(in the rows, 128 means zero)
The rows of R fall into 3 groups, which share some directions, and each row is roughly a mix of its group's hidden directions, except some rows that fit no group.
R:
[[137 159  67  82 136 127 150 147 125 133]
 [125 135 144  97 119 108 155 148 166 187]
 [155 129 170 114 144 116 160  90 163 161]
 [155 109 168 107 192 122 114 123 146 134]
 [ 90 136  93 145 139  89 161 148 104  93]
 [119 179 125 108 129 142 155 134 188 144]
 [ 90 157 111 163 154 116 119 128 165  86]
 [117 118  96 125  66 148 126  95 139  95]
 [105 155 121 105 150 105 117 153 164  73]
 [144 129 149 107 159  93 193 113 130 134]
 [150 162  69 113 130 164 143 125 107 151]
 [ 98 123 127 121 110 129  75 156 125  74]
 [107 155 147 106 130 117 138  68 110  88]
 [116 137 115 128 101 203 139 105 141 115]
 [113 109  95 131  59 136 149 117 122 101]
 [125 132 135 182 131  83 172 135 116 154]
 [103 137 102  99 105  69 116 160 125 106]
 [154 115 139  74 164 123 169 125 128 160]
 [159 134 146 104 180 163 118  89 123 148]
 [104 149 142 195 145 122 120 101 129 159]
 [161 108  99  98 105 148 156 159 124  85]
 [142 138 108 123 119 114 202 118 157 149]
 [127 128 139 136  96  92 134 119  83 185]
 [153 130 161 143  97 133 118 144  88  74]
 [ 81 111  92  95 134 165 100 121 136 152]
 [101 117  99 138 133 110 108 167 106  70]
 [110 116 107 138  72 147 127 185 135 134]
 [119 155 125  86  98 150 139 120 140 188]
 [191 118  86 104 151 122 115 109 116 118]
 [180 111  93 119  98 136 141 156  89 122]
 [131 128 134 119  73 149 158  74 129 149]
 [160 127 134 124 165  68 106 127  94 121]
 [137 155 149 136 180 155  81 117 125 156]
 [138 138  77 145 139 158 115 170 147 166]
 [ 93 132 162 131  79 128 119 177 144 145]
 [125 139 124 135 172 186 134 129  83 146]
 [150 138 104 152 156  74 141 158 110 160]
 [137 117 104  72  82 114 117 123 114  91]
 [ 67 113 159 130 155 125 167 111 128 110]
 [118 124  97 137  71 109 120 167 109 161]
 [107 139  80 119  85 150  79 114 134 131]
 [159  89  91 108 147 136  75 122 146 125]
 [113 159 103  66 137 147 161 114 140 148]
 [153 157  97 110 160 175 104  96 114 123]
 [ 78 131 168 150 133 127 155 173 133 147]
 [ 96 115 111 120 119 151 103  74 116  84]
 [168  79  94 151 140 109 149 155 136 149]
 [124 129 121 138 159 130  96  77  87  91]
 [134 136  96  77 112  99 153 144 114  84]
 [159 125 171 116 156 118 137  77 123 163]
 [ 98 168 134 142  64 147 124 114 109 117]
 [104 174  90 136 168  98 107 126 142 106]
 [121 126 143 143  94 175 100 151 114 177]
 [137 155  68 141  91 134  89 125 115 119]
 [103 144 102 146 144 125 156  98  85  82]
 [103 110 120 128 125  95 126 133  85  66]
 [190 111 125 126 181 108 141 112 132 127]
 [164 126  89  98 129 170 130 141 126  81]
 [119 103 150 130 138 136  57 152 158 127]
 [129  93 120 139 107 129  98  84  86  92]
 [133 165  93 115 181 144 120 124 139 169]
 [133 143 123 103 180  64 124 136 129 116]
 [116 113 124 132 127 120  91 202 137 108]
 [106 115 113 135  67 144 144  99  89 111]
 [149  80 120 142  71 152 110 118 125 150]
 [141 128 102  82  72 139  95 111 123 114]
 [ 78 124 149 153 122 141 133 111 100  74]
 [115 149 134 145 130  66 113 100  94  98]
 [134 106 173 103 126 160 179 100 139 141]
 [ 80 117 121  99 142 107 161  81 150 122]
 [127 118 115 122 101 104 195  91 112 116]
 [137 129 129 103 128  84 189 130 164 116]
 [ 84 149 107 116 101 122 131 148 132  68]
 [151  94  64 154 124 120 158 115 126 113]
 [101 181 114 126 116 134 177 112 106 156]
 [120 122 110 135 132 147  57 127 128  84]
 [143 141 119 141  91 101 115 197 135 141]
 [146 136 165 121 161 106 169 140 126 179]
 [127 128 171 146 169 148 101  90 135 164]
 [ 98 131 152 126 154 121  63 117 154 103]
 [138 121 139 112 141 183 183 119 156 141]
 [109 153 179 103 153 167 141 139 119  95]
 [145 114 169 137 143 162 105  81 121  90]
 [109 158 146 122 124 167 157  70 111 142]
 [ 99 127 127 118  82 120 152 191 139 119]
 [156 121 104 116 146 140 161 148 143  65]
 [110 129 136 136 143  49 112 153 130 131]
 [ 99 123 169 133 144 157  84  98 159 112]
 [139  98 163 130 123 104 124 191 120  97]
 [161 108 111 132 186 100 149 163 116 121]
 [154 115 150 144 165 106 141 184 144 158]
 [ 95 115 148 130 111  85  74 146 138 101]
 [151 155 124 162 178  98 150  98 103 127]
 [ 98 126 153 163  90 116 113 106 134  75]
 [165  86 140 120 151 148 146 165 157  96]
 [ 90 154 137 106 139 103 126 119 116  63]
 [143  97 142 111 115  74 138 144 134  76]
 [133 169  99 176 129 130 130 170  95 136]
 [153 162 189 118 128 113 120  92 109 144]
 [127  93 149  69 148 151 129 109 151 158]
 [151 115 101 156 152 162  67 113 126 134]
 [140 116 142  80 138 160 145 105  80 100]
 [145 143 122 132 147 135 157  53 118 141]
 [108 184 123 114 128 152 146  74 143 120]
 [162  63 102 134 111 100 124 137 143 109]
 [ 98 124 136 169  91 120 131 142 129 187]
 [134  91 129 123 165 163  99 173 100 117]
 [118 142 158 109 130 111 173 111 164 177]]

Here is one row of each group, with its name. Which group are the others in?
[130 156 164 121 166 134 125  72 100 145] => U
[ 85  81 125 115 171 160 105 117 132 118] => Z
[139 152  87  98 159 183 120 129 147 140] => S

[147 136 120 123 139 113 197  89 141 152] => U
[ 69 115 128  88  93 103 144 124 147 115] => Z
[149 153  75 116 133 127 161 131 114  78] => S
[ 88 105 117 128 177 153 135  94 106  98] => Z
[123 126 156 117  98 106 147 188 100  99] => Z
[135 130 163 105 157 119  65 126 154 105] => U
[132 134 160 102 155 138  78  78 115 122] => S
[104 165 146 114 176  99 143 114 102  95] => U
[150 112 103 140 101 133 187  98 128 162] => U
